In the rows, zero is written as 128.
The same turns and mirrors carry the whole set onto itself, and each row onto the other rows of its family. Which rows share a family with each named row? Give them in list order.
These 32 rows form 4 families of 8 rows each.
Bigeg: [147 120 135 149 109 108 141  95 109 125 128 108 145  97 125 127 128 152
 117]
Peti: [153 106 151 133 118 137 104 112  96 136 143 170 122  99 100 120 141 143
 141]
deden: [130 111 147 137 104 112 144 102 111 111 112 118 121 106 144 133 127 156
 102]
ful: [128 110 148 135 102 114 145 103 112 113 114 118 120 107 142 132 123 158
 105]
kita: [156 115 159 131 120 134 100 107 103 136 145 169 114 100 104 119 136 145
 142]
solu: [152 119 145 131 120 144 110 108  95 130 151 171 119 103 108 119 133 150
 139]
zusez: [147 115 134 156 116 109 145  90 106 127 129 113 140 100 120 129 130 161
 122]
zedef: [147 101 159 113 111 132 106 121 112 126 128 166  95 113 109 120 128 139
 125]
Padi: [141 117 142 146 106 113 144  94 110 132 133 107 142  98 124 126 117 157
 123]
fazi: [148  91 157 110 107 136 109 122 103 127 132 172 110 114 110 127 132 147
 126]
Ker: [137 117 144 153 112 109 142  88 111 124 129 114 136 103 122 122 122 172
 134]
gogep: [143 105 152 110 110 139 111 122 106 118 130 169  98 113 121 124 136 140
 114]
lali: [154 108 144 131 117 138 108 114  95 133 139 170 120 104  97 116 137 145
 144]
Gam: [138 101 148 138 106 106 145 101 116 123 116 109 120 104 132 135 131 156
 104]
rira: [135 107 150 137 104 109 141  99 117 124 120 107 133 100 132 133 126 148
 104]
Mobo: [151 104 159 116 117 128 101 119 111 121 126 167  99 110 112 123 142 134
 119]
vidil: [149  96 153 114 108 132 106 127 104 124 123 166 103 108 110 121 143 137
 122]
kaper: [138 103 141 136 105 106 149 104 116 120 114 110 118 108 130 131 125 158
 106]
puv: [154 120 145 131 121 142 108 106  94 128 150 173 121 103 109 120 138 147
 137]
tev: [128 103 157 138 107 105 140  95 121 117 114 113 121 105 133 132 130 161
 110]
Girum: [132 107 144 138 109 104 143 101 119 110 109 113 121 113 129 126 127 161
 110]
tadab: [142 105 157 110 110 139 110 121 105 120 132 169  98 109 122 125 137 141
 114]
dunad: [161 105 143 123 111 136 108 116  95 129 140 174 123 112 101 121 135 152
 139]
ret: [154  95 151 113 111 132 105 122 101 120 128 173 114 114 110 128 142 141
 120]
Fufal: [136 110 138 136 104 109 146 105 116 120 117 106 131 107 128 128 118 149
 107]
Bak: [143 113 139 154 114 111 147  89 108 133 132 112 137  99 120 129 124 164
 126]
reme: [143 119 142 156 115 106 137  86 110 119 126 115 140  99 123 125 136 166
 127]
zozof: [160 118 145 131 123 133 103 112 101 128 139 168 114 107  99 113 134 144
 143]
zunit: [139 125 135 157 114 117 142  90 100 121 131 121 142 100 130 127 123 164
 127]
Zulaz: [144  94 158 112 106 135 108 125 105 129 126 166 101 108 111 122 137 139
 124]
Debaz: [137 124 139 158 114 118 141  87 101 123 134 121 142  97 131 128 124 165
 127]
palu: [158 102 155 125 111 136 104 112  95 133 144 174 124 104 107 126 142 150
 136]

Same family as Girum: kita, zedef, Ker, Mobo, tev, reme, zozof
Same family as vidil: Peti, zusez, lali, Gam, kaper, Bak, Zulaz
Same family as palu: Bigeg, Padi, fazi, rira, dunad, ret, Fufal

The same turns and mirrors carry the whole set onto itself, and each row onto the other rows of its family. Which rows share a family with each named row? Give them in list order.
These 30 rows form 6 families of 5 rows each.
Vevil: [118 166 145 135 118 121 148 138 133 117 135 133 135 139 121]
moli: [143 102 126 121 131 142 141 145 111 117 125 134 127 137 129]
pite: [114 151 136 128 116 107 131 118 137 132 132  99 143 129 111]
gulus: [131 110 124 110 121 133 123 152 108 106 134 141 134 129 113]
nur: [131 166 136 140 124 119 152 140 141 129 127 129 141 142 118]
teg: [136 142 150 128 141 132 133 146 116 114 115 153 123 131 116]
pidi: [123 162 150 148 130 122 146 134 130 122 119 124 140 128 119]
nof: [116 153 135 105 122 105 128 131 134 139 135 110 140 136 106]
gile: [148 139 138 141 137 135 141 147 123 117 115 153 128 137 117]
nepov: [136 103 127 126 125 132 113 134 108 104 127 131 131 122 109]
farum: [141 113 111 111 112 114 114 121 131 121 144 118 128 140 102]
Debaf: [141 100 120 111 120 125 124 117 125 122 137 113 118 144 120]
Zesav: [133 158 136 114 124  98 121 138 141 138 130 111 145 132 125]
doko: [142 131 126 113 110 101 103 118 138 116 144 118 127 137 121]
ruk: [131 116 114 132 104 119 117 119 125 127 136  99 129 146 116]
rov: [132 131 144 144 136 138 135 147 112 107 113 142 136 119 119]
lisen: [128 130 126 110 124 113 138 121 138 147 134  95 134 144 120]
fol: [129 149 125 114 118 103 129 123 146 143 135 108 139 141 103]
tugel: [146 126 136 156 129 139 129 136 113 117 111 136 119 140 125]
Paf: [146 106 117 119 129 134 122 149 113 113 127 142 134 131 110]
kikav: [136 162 141 140 117 117 137 147 135 112 131 135 140 136 140]
pulif: [153 136 145 128 138 123 116 148 122 112 114 149 129 127 129]
Gudol: [142 136 148 136 143 137 154 140 125 128 114 136 122 140 130]
Nerob: [129 120 124 106 113 112 110 115 125 114 145 122 121 138 103]
varu: [130 148 135 137 123 111 124 119 133 149 116  99 128 144 115]
Revi: [127 149 133 153 121 132 147 149 123 134 115 113 141 140 129]
Dodis: [126 151 139 136 122 123 159 127 139 133 131 113 132 147 132]
Lupen: [141 102 120 127 126 133 114 144 105 131 113 115 131 134 116]
ren: [125 115 121 114 116 111 110 117 124 121 137 104 135 125 104]
Gab: [143 114 118 111 117 120 108 152 117 109 135 132 142 126 128]

Same family as moli: Debaf, lisen, Gudol, Dodis
Same family as nof: Vevil, gulus, teg, Nerob
Same family as Gab: Zesav, doko, kikav, pulif
Same family as tugel: ruk, varu, Revi, Lupen
Same family as pite: pidi, nepov, rov, ren

